One turn sends every row of this set to another row. A few are shown first. Where does it send the rows asked after them?
J_366: [-0.01 -1.07  0.44  1.14  2.10  0.89  1.38  1.20 -1.03  1.60  2.99 -0.01
 -0.02  1.04  0.31  2.26  1.73 -0.09 -0.95  0.79 -2.56 -0.52 -0.77  1.69
  2.74  2.58 -1.22 -1.76  2.46  1.08 -0.02]
J_952: [-0.31 -3.41  2.12  4.04  1.42  1.01 -1.79 -0.10 -4.02  1.45  1.86 -2.06
  0.99  2.31  0.59  1.50  3.90  0.23 -1.88  1.28 -1.43  0.93  1.76  2.15
  2.75  1.53 -1.62 -1.66 -1.72  0.14 -0.91]
J_655: [-0.97 -2.71  2.67  0.50  1.61  0.45  1.22  1.10  0.60  1.17 -0.06  0.02
  1.07  0.02 -0.03  1.15  1.77 -1.37 -3.40  1.72 -3.07  1.10  3.93 -0.08
  3.92  3.65 -1.48 -3.54 -1.15 -0.09 -2.44]
J_264: [-1.63 -2.36  2.95  1.93  2.02  1.64  0.82 -0.01 -0.04  3.50  1.45 -1.78
  0.89  1.23 -1.52 -0.54  3.97 -0.45 -4.72  0.87 -1.54  1.55  4.17  2.86
  1.71  1.17 -0.57 -1.61 -1.75  0.15 -1.89]
J_300: [-1.94 -1.89  2.79  2.02  1.99  1.48  0.67 -0.33  0.83  3.76  1.86 -1.23
  1.26  1.51 -1.03 -0.29  3.75 -0.04 -4.63  0.69 -2.31  1.83  3.93  3.00
  1.57  1.81 -0.28 -2.39 -1.71 -0.03 -2.35]
J_174: [-3.94 -1.08  0.20 -0.35  2.66  1.11 -1.46  2.24 -1.63  3.64  0.93 -0.69
  3.12  0.62 -1.30 -1.06  3.10 -0.51 -0.83  1.96 -3.36  1.76 -0.81  0.57
  2.06  3.43 -1.33 -0.44 -1.14 -0.35 -0.85]
J_195: [ 0.69 -2.50 -0.40  2.22  1.12  1.61 -0.28 -0.41 -3.98  2.05 -0.55 -0.55
  1.98  1.96  0.36 -0.67  3.23 -0.35 -0.98  1.44 -3.34  3.37 -0.22  0.22
  2.33  1.65  0.08 -1.56 -0.50  0.76  0.13]
J_35: [-0.03 -2.31  1.40  4.09  1.56  0.90 -1.77  0.28 -4.45  1.65  0.65 -1.58
  0.82  1.88  0.34  2.07  3.94  0.08 -1.16  1.06 -1.64  0.95  1.17  1.81
  3.04  1.05 -2.58 -2.49 -1.63 -0.16 -0.24]
J_428: [-1.11 -2.07 -0.76  1.65  3.72  1.00  1.59  1.06 -2.63  3.18  4.09 -1.00
  2.66  2.42  0.64  0.95  2.37 -0.98 -1.62  0.22 -4.43  0.94  0.89  2.82
  2.28  2.76 -0.38 -1.11  0.96 -1.25  0.89]
J_849: [-0.70 -2.40 -1.05  0.70  3.13  1.48  2.04  0.64 -2.17  3.74  4.26 -1.60
  1.69  2.31  0.32  0.52  2.41 -0.50 -1.65 -0.16 -4.07  0.39  0.62  1.60
  2.09  2.62  0.12 -0.91  0.85 -1.08  0.61]
J_682: [-0.60 -2.31  2.34  0.65  1.41 -0.22  1.54  1.26  0.03  1.40  0.13  0.09
  0.68  0.30  0.03  0.53  2.07 -0.99 -3.46  1.66 -2.68  1.19  3.83  0.00
  4.38  3.69 -1.33 -3.36 -1.73  0.48 -1.93]
J_318: [-0.96 -1.71  2.19  2.39  1.31  0.55  2.04  1.64  0.96  3.06  1.78 -0.43
  0.71  0.82 -0.80  1.21  1.29  0.00 -3.53  1.41 -1.52 -0.73  2.27  2.95
  1.79  3.36 -0.38 -4.73 -0.86  0.61 -2.12]
J_651: [-0.91 -1.73  1.18  4.58  1.59  0.88 -1.36  0.09 -4.89  1.68  1.36 -0.81
  1.17  1.86  0.61  1.47  3.15 -0.42 -0.13  1.27 -2.23  1.32  0.58  1.44
  2.36  1.48 -2.04 -2.51 -1.21 -0.13  0.42]
J_6: [-1.43 -1.82 -0.71  1.98  2.97  1.58  0.38  0.90 -3.33  2.71  3.70 -0.53
  3.57  2.68  0.84  0.88  2.41 -0.48 -1.13  0.53 -3.82  0.72  0.93  2.99
  2.70  1.87  0.70 -1.07  0.74 -0.79  0.78]
J_373: [-0.05 -1.06  0.37  1.13  2.91  0.64  1.16  1.17 -0.80  1.05  1.85  0.19
  1.13  1.33  0.72  2.54  1.88 -0.06 -1.49  1.09 -2.97  0.69 -1.21  2.15
  2.72  1.95 -0.86 -0.89  3.07  0.67 -0.13]
J_601: [-1.43 -1.15  2.04  2.95  3.19 -0.67  0.71  0.27  1.42  3.67  0.88 -0.85
  2.18  0.00 -0.74 -0.77  2.03 -0.04 -1.07  2.25 -2.85  0.42  0.69 -1.73
  2.82  2.02 -1.56 -3.91 -0.50 -1.14 -1.84]
J_330: [-2.09 -1.72  0.67  0.03  2.22 -0.04 -2.16  2.89 -1.65  3.09 -0.33 -0.79
  3.28  0.57 -0.64 -0.87  0.63 -1.06  0.14  2.98 -1.24  0.79  0.20  0.43
  3.21  2.34 -0.86 -1.66 -0.30  0.11 -1.56]
J_241: [-2.48 -3.96  1.73 -0.18  1.80  2.31 -0.63  1.87  0.06  2.91  0.04 -2.00
  3.77 -0.77  0.38  0.48  1.62  0.01 -2.44  2.23 -0.64  1.05  2.22  0.44
  4.01  3.10 -0.63 -2.09  0.18 -1.81 -0.41]
J_237: [ 1.41 -3.24 -0.31  2.10  1.31  1.27 -0.86 -0.34 -3.57  2.06 -0.86 -0.73
  2.35  1.80  0.32 -0.65  3.67 -0.20 -1.72  1.30 -2.96  2.86  0.44  0.95
  3.76  2.06  0.37 -2.38 -1.37  0.87 -0.28]
J_328: [-1.16 -1.67  1.85  2.81  0.93  0.36  1.72  1.00  1.16  3.03  1.26 -0.34
  0.57  0.51 -0.65  0.71  1.29 -0.36 -3.58  1.67 -1.42 -0.88  2.92  2.72
  2.18  3.16 -0.86 -4.99 -0.97 -0.44 -1.68]
J_275: [-2.95 -1.14  2.26  1.32  1.62  0.96 -0.82  1.31  1.40  3.37  1.75 -1.25
  3.33  1.09  0.93  0.19  2.25  2.45 -2.32  1.21 -0.05  1.97  1.22  2.70
  3.73  3.07 -0.93 -3.22 -0.97 -0.51 -0.39]
J_688: [-1.20 -2.93  0.96 -0.66  2.27  2.49  2.34  1.52  0.89  3.92  0.62 -1.61
  0.89  1.77 -0.53  1.29  2.41 -1.71 -3.98  0.31 -2.53  2.09  2.98 -0.02
  1.62  3.17 -0.72 -1.86 -0.80 -0.93 -1.67]
J_524: [-3.30 -0.44  0.33  1.40  2.77  0.16 -2.23  2.05 -1.25  4.24  1.22 -1.54
  2.97  2.42 -0.74 -1.03  2.18  0.08 -0.17  1.70 -0.54  1.81  0.54  1.81
  2.32  1.51 -1.11 -1.16 -1.66 -0.82 -1.27]
J_390: [ 1.33 -3.82  0.54  1.59  1.13  0.63 -0.95  0.03 -3.12  1.04 -0.14 -1.00
  1.70  2.24  1.12 -0.34  3.33  0.25 -1.84  1.63 -2.59  3.01  1.05 -0.20
  3.92  2.86 -0.02 -1.69 -1.52  1.36 -0.94]
J_916: [-3.24 -2.37  3.96  1.52  2.90  1.41 -0.08 -0.07 -0.25  5.65  1.25 -1.02
  1.63 -0.39 -1.49 -0.62  3.04 -1.04 -1.84  0.13 -3.09  1.66 -0.35  0.55
  2.26  2.03 -1.14 -2.45 -0.88 -0.38 -1.71]
J_177: [-3.42 -0.08  0.16  2.41  2.72  0.18 -1.64  1.97 -0.63  2.09  1.41 -0.75
  3.15  0.17 -1.68 -0.52  2.48  0.42 -0.41  3.55 -1.96 -0.37 -0.37  0.88
  1.69  2.18 -1.91 -1.48 -0.49 -0.03 -1.17]
J_523: [-1.55 -3.01  1.30 -0.53  1.38  2.52  1.89  1.07  0.80  4.46 -0.03 -1.09
  0.59  1.21 -0.81  0.91  2.47 -1.83 -3.95 -0.09 -2.31  2.41  2.84  0.67
  2.14  3.10 -0.80 -1.66 -1.14 -0.90 -1.51]
J_452: [-0.43 -0.89 -0.08  0.97  2.13  1.48  0.15  1.48 -1.58  0.72  1.60  0.62
  1.79  2.15  0.99  2.73  2.03  0.14 -0.97  1.49 -2.96  0.73 -0.42  1.23
  3.25  1.38 -0.83 -0.75  2.47  0.51  0.45]

J_952 goes to J_849
J_524 goes to J_174
Where do these go?
J_300 goes to J_523
J_6 goes to J_195
J_688 goes to J_682
J_428 goes to J_237
J_241 goes to J_601

One turn sends every row of this set to another row. A few are shown first. Where does it send the rows asked after them?
J_724: [-0.07 -2.47 -0.37  0.28 -1.96  1.26 -1.37  0.77 -0.31  1.13 -0.08 -1.12
  0.50 -1.22  0.33 -1.08 -0.04  0.44 -0.06 -0.10 -2.36]
J_739: [-0.44  1.35 -1.56  0.65  0.00 -0.58  0.62  0.39  0.61 -0.50 -0.73 -1.18
 -1.29  0.23  0.42  3.17 -0.58  0.90  0.57 -0.16  2.02]
J_609: [-1.21 -0.94  2.63 -0.76  0.18 -0.68 -0.06  0.39 -0.11 -0.16  0.71  0.59
  1.20 -0.33 -0.97 -1.18  0.21 -2.00  0.34 -0.75 -1.99]
J_108: [ 1.21  0.61 -0.82 -0.72  1.09 -1.04 -0.53  0.63 -1.65 -0.01 -0.33 -2.82
 -0.04 -1.25 -1.33 -1.01  0.47  0.75 -0.56 -0.73  0.80]
J_979: [ 0.82 -0.75 -0.52  0.42 -2.18  1.06 -0.41  1.51 -0.03  0.15  0.01 -1.72
  0.13 -1.41  1.36 -1.72 -0.30  0.48 -0.16  1.00 -2.66]
J_146: [ 1.88 -0.07 -1.74  1.33  1.23  1.50 -1.94  0.96  2.36 -0.81 -0.75  0.46
  1.28  0.87  1.23  0.74  1.03  1.39 -1.11  0.17  0.00]
J_259: [ 1.75  0.96 -0.87 -0.72  1.11 -1.04 -0.20  0.34 -1.67 -0.06  0.32 -2.60
 -0.34 -0.95 -0.76 -1.75  0.20  0.28  0.10 -1.26  0.11]
J_129: [-0.52  1.20 -0.12  0.28 -1.68  1.00  2.08 -0.42  0.46 -0.13  0.01  1.92
 -0.44  0.78  0.66 -0.30  1.75 -0.39 -2.35  1.34  1.10]
J_991: [ 0.34  1.09 -0.07 -1.27 -0.88  0.98  2.27 -0.34  0.26 -0.52  0.62  0.05
 -1.48  1.41  1.18 -0.10  1.05 -0.94 -1.71  0.64  2.38]
J_213: [ 2.30 -0.73 -0.93  1.18 -0.21  0.93 -0.92  0.48  0.02  0.29 -0.45 -0.95
 -1.23 -1.17  0.46 -1.27  0.60  1.94  1.79 -1.60  0.89]
J_358: [ 2.03 -1.05 -1.51  1.11 -0.13  1.06  0.26  0.29 -0.21 -0.06  0.61 -0.86
 -0.42 -2.19  2.15 -1.29  0.26  0.84  1.91 -0.91  0.91]
J_685: [-1.37  2.53  1.08  0.15  0.04  0.53  0.87 -1.20  2.60 -1.53  0.57 -0.13
  0.04  1.11  0.39  1.68 -0.71 -0.03  1.00  0.05  1.05]
J_181: [ 1.33 -0.43 -0.54  0.06 -0.17  1.55 -2.07  0.38  2.46 -0.07 -0.29  0.70
  0.98  2.06  0.31  0.24 -0.07  0.58 -1.01  1.45 -2.10]
J_928: [-2.03  1.81  0.62  1.07 -1.47  0.63  0.03 -0.69  1.32 -0.69 -0.18 -0.14
  0.30  1.62  1.18  1.37 -0.90 -0.64 -0.79  1.06 -1.52]
J_880: [-0.96  1.21 -0.12 -2.00 -1.51  0.78  2.10 -0.96  0.05 -0.25  0.89  0.35
 -0.06  1.50 -0.24 -0.21  0.93 -0.45 -2.11  1.20  1.61]
J_955: [ 0.54  0.41  0.63 -0.40  2.39 -1.39  0.14 -1.18 -0.21 -0.10  0.40  0.93
 -0.09 -1.00 -1.02 -0.52  0.94 -1.02  1.93 -0.96  1.77]
J_666: [ 0.47 -0.57  0.01 -0.23  1.38  1.36 -1.06 -0.18  3.50 -0.69  0.68  1.27
  1.57  1.31  0.39  0.49 -0.13  0.01 -0.25  0.67 -0.23]
J_30: [-1.05  0.52 -1.81  1.08 -1.18 -0.02 -0.15  0.74 -0.46  0.37 -1.38 -1.16
 -0.77  0.29  1.18  2.94 -0.64  0.02 -1.04  0.50  0.00]
J_120: [-0.86  0.67 -1.27  1.97 -1.15  0.64 -0.18 -0.89  0.83 -0.30 -1.33  0.75
 -0.74  0.81  1.74  2.51 -0.39  0.54  0.62  0.80  0.47]
J_319: [ 0.66 -0.79  0.41 -2.00  2.16 -0.28 -0.71  1.06  1.52 -0.56  0.04  0.28
  0.39  2.40 -0.92  1.56 -0.66 -0.90  0.01  0.99 -0.85]
J_541: [ 1.37 -1.01 -0.54 -1.03  3.28 -0.46 -0.34  1.64  1.49 -1.01 -0.26  0.25
  0.73  1.37  0.33  1.66  0.49 -0.09 -0.07 -0.32  1.33]
J_78: [-0.08  0.01 -0.91 -1.20 -1.80  0.94  2.41  1.27 -0.33 -0.15  0.25  0.31
 -1.11  0.26  1.45  0.86  1.00 -0.80 -1.47  0.96  1.73]
J_627: [-0.04 -1.33  0.33  0.94 -0.95  0.61  0.25 -0.06  1.13 -0.05  0.95  2.22
  0.69 -1.76  0.89 -1.26  0.40 -0.91  2.25  0.96 -1.88]
J_464: [-0.47  0.42 -1.02 -0.66 -2.61  0.98  2.19  0.56  0.17 -0.20 -0.29  1.36
 -0.47  0.32  0.37  0.67  1.53  0.81 -1.48  2.02  0.82]
J_610: [ 0.34 -0.33  1.52  0.42 -0.16  0.86  0.73  0.57  1.45 -0.83  0.15 -0.66
  0.73 -0.96 -1.91 -2.16  0.31  2.34  0.90 -0.04 -1.97]
J_551: [ 0.67 -0.26  0.22 -1.82  0.09 -0.99 -0.88  1.62 -1.35  0.40  0.13 -2.43
 -0.04 -0.73 -2.01 -0.55  0.42  0.67  0.21 -1.60 -0.35]
J_420: [ 0.02  2.10 -0.27 -0.81 -1.61  0.97  2.19 -0.99  0.97 -0.39  0.07  1.15
 -0.86  1.20 -0.57 -0.52  1.66  0.35 -1.42  1.43  1.41]
J_563: [ 0.07  0.56  0.71 -0.64  2.16 -1.32  0.17 -1.22 -0.48 -0.03  1.15  0.59
  0.26 -1.08 -1.04 -1.29  0.86 -1.32  1.97 -1.16  1.41]
J_703: [ 1.25  0.18  0.54 -0.48  2.36  0.25  0.11  1.04  3.32 -0.71  0.34 -0.57
  0.91  1.69 -0.56  0.21 -0.06  0.49 -1.21  0.69 -0.67]
J_405: [ 0.41 -1.57  1.73  2.20 -0.27  1.34 -0.19 -0.49  1.48  0.02  0.00  1.65
 -0.38 -0.99  1.47 -1.87  0.56 -0.12  1.60 -0.47 -0.83]
J_806: [-1.53  2.03  0.46 -0.69 -0.15 -0.85  0.97  0.88  1.30 -1.01  0.28 -2.43
 -0.13  0.92 -0.59  2.16 -0.90 -0.28 -1.08 -0.14  0.26]
J_416: [ 0.36 -1.01  1.39  0.42 -0.90  0.90  0.05 -0.06  1.67 -0.35  1.14  2.23
  0.26 -1.21  1.74 -1.19  0.05 -1.21  2.23  1.20 -1.59]
J_379: [ 1.20 -1.05 -0.73  0.61 -1.93  0.89  0.19  1.38  0.09  0.41  0.12 -1.10
  0.00 -1.64  0.60 -1.68 -0.48  0.58  0.80  0.92 -2.95]
J_716: [ 2.04 -0.40 -1.18  0.80 -0.03  1.56 -0.64 -0.12 -0.13 -0.36  0.33 -0.78
 -0.20 -1.82  2.34 -1.26  0.70  1.35  1.86 -0.69  1.22]
J_344: [ 1.26  0.66  2.07 -0.04  1.95 -0.86  0.39 -0.01  0.71 -0.51  0.43  0.40
 -0.41 -0.48 -1.12 -1.17  0.97 -0.16  1.77 -1.97  1.15]
J_438: [-0.27  0.34  1.20 -0.77  0.34 -1.39 -0.02 -0.24 -0.47  0.33  0.76 -0.05
  0.47 -0.65 -2.44 -1.59  0.40 -1.50  0.57  0.62 -2.27]
J_115: [ 0.35  0.41  1.10  0.42  0.52 -0.19  1.57  0.41  2.37 -1.00  0.86 -0.20
  0.82 -2.42 -1.29 -1.44  0.74  1.27  0.53  0.74 -0.93]
J_528: [ 1.19 -0.95 -0.75 -0.77 -0.87  0.27 -2.15 -0.42 -2.69  0.76 -0.42 -0.43
 -0.48  0.06  1.61 -0.46 -0.04 -1.95  0.93 -0.09  0.07]
J_856: [-1.45  1.50 -0.93  2.03 -0.80  1.18  0.84 -0.79  1.59 -0.97 -0.42 -1.06
  0.62  0.30  0.62  1.37 -0.27  1.84 -0.45  0.85 -0.38]
J_774: [ 0.81  0.66 -0.84 -0.02 -1.89  0.69  2.44  0.94  0.18 -0.43 -0.47  1.24
 -1.76  0.45  1.39  0.20  1.47  0.21 -1.06  1.45  1.69]
J_568: [ 0.55  0.65 -1.03 -2.37 -1.60  0.90  2.27  0.45 -0.16 -0.40  0.17 -0.42
 -1.60  1.03  0.55  0.35  0.63  0.49 -1.09  1.37  2.18]
J_747: [ 0.93 -1.45  0.09 -0.15  0.00 -0.25 -1.87  0.55 -1.41  1.25  0.08  0.71
 -0.65 -0.73  1.16 -0.08  0.73 -1.95  0.84 -2.02  0.79]
J_757: [-0.41  0.15  1.80 -0.93  0.85 -1.70  0.00  0.41 -0.06  0.49  0.30 -0.02
  0.12 -0.89 -2.10 -0.84  0.10 -1.72 -0.24  1.16 -2.03]
J_229: [ 0.45  0.65  0.83  1.65  0.94 -0.20  1.48  0.36  1.78 -0.70  0.83  0.01
  0.78 -2.19 -1.13 -2.20  0.78  0.86  0.81  0.30 -1.30]
J_163: [ 1.43 -1.09 -1.93 -0.44  0.58  0.91 -2.09  1.12  0.53 -0.13 -0.93  1.61
  1.14  1.66  0.95  1.85  0.61  0.03  0.20  0.27 -0.19]
J_691: [ 2.18 -0.37 -1.42 -0.74  1.68 -0.22 -1.22  2.22  0.18 -0.27 -1.30 -0.48
  0.19  1.95 -0.05  1.68  0.34  0.80 -0.74  0.02 -0.31]
J_79: [-0.85  1.29  0.17 -0.47  0.06 -1.11  0.15  0.17  0.59 -0.04 -0.18 -0.47
 -1.45  1.37  0.79  3.16 -0.93 -1.54  0.36 -0.01  1.07]
J_776: [ 1.14 -1.29 -1.23 -1.09 -0.55 -0.20 -1.45  0.07 -2.15  0.71  0.32 -0.90
 -0.78 -0.37  1.35 -0.83 -0.45 -2.14  1.35 -0.83 -0.22]

J_991 goes to J_774
J_379 goes to J_438
Where do these go?
J_146 goes to J_703
J_716 goes to J_115
J_724 goes to J_609
J_928 goes to J_79

